128 stands for zero in the data rows.
Here are some numbered points:
[146 143  99  49 108  51 142 139] 0
[ 96 204 166  38 145   2  82 180] 1
[180 133 153 255  84  66  97  77] 2
[160 118  73 255 184   0 102 156] 3
[ 87 184 188   0  92 171 126 138] 4
[144 129 131 143 115  89 117 130] 5
[123  51  80 133 132 255 198 102] 6
[ 98 177 172   0  92 152 131 139] 7
[171 113 104  77 160 167  96 142] 8
[128 101 109 139 127 181 144 105] 9
[140  93 100 174 106 197 152  89] 10
[ 99 153 176  65  81 184 148 112] 11
[148 143  97  47 105  44 143 140] 12
[124 126 148 206 137 159 112 104] 13
[ 48  55 145 155 208 255 152 125] 14
[155  90  94 172 184  22 137 134] 15
[117 149 151  77 104 157 140 119] 16
[113 155 148  60 141  59 115 163] 17
[125 142 131  90 113 119 138 128] 18
[221 115  78  13 186 233  37 141] 19
[160  78 107 203 104 209 150  82] 20
[113 138 125 134 127 139 114 140] 21
[123 128 156 100  87 210 148 105] 22
[123 129 121  73 123 124 142 152] 23
[ 50 163 208 114  52 139 195  97] 24
[125 132 143 128  97 185 134 116] 25
[192 133 154 255  81  51  90  70] 26
[ 62 159 195 117  64 136 185 102] 27
[134 127  89 181 141  77 117 154] 28
New points follow, each followed by the number of its nearest point above, looking only along the 3 directions in which the numbered points spread most.
[186 112 103 255 138   8  88 107] 3
[ 81 189 169  23 157   5  96 190] 1
[122  99 114  67 151 125 156 136] 23
[ 87 211 163   0 175   0  84 211] 1
[122 101 126  49 143 133 159 131] 23
[167 112  77 255 189   0 108 151] 3
[113 145 139 153  98  52 166 126] 5
[149  96 147  99 149 120 147  99] 21
[ 74 212 178   0 146  25  86 200] 1
[153  23 105 255  54 255 225  23] 20
[ 83 141 145 161  87  56 176 126] 5
[136 109  96 168 156  93 127 130] 28
[ 84 200 166   0 164   0  82 204] 1
[ 93 209 170  27 147   0  79 185] 1
[228 111  75   8 189 237  32 142] 19
[165  92 130  95 127  99 153 100] 21
[142 111 112 178 136 131 139 116] 13
[155  42 111 255  61 229 204  33] 20
[123 103 102 146 122 193 143 107] 9
[ 80 141 147 165  80  43 186 123] 5
[192 105  79   6 183 244  69 152] 19
[134 143 141 151 126  99 115 122] 5
[124 104 125  60 143 132 155 129] 23
[ 79  83  74   0 178 255 178 175] 19
[103 144 141 150  98  59 179 128] 5
[238 100  55   0 195 254  13 154] 19
[  0  29  59   0 228 255 255 215] 19
[117 134 119 144 129 143 123 122] 21
[ 83 140 147 170  91  55 170 128] 5
[128 125 150 193 143 148 114 108] 13
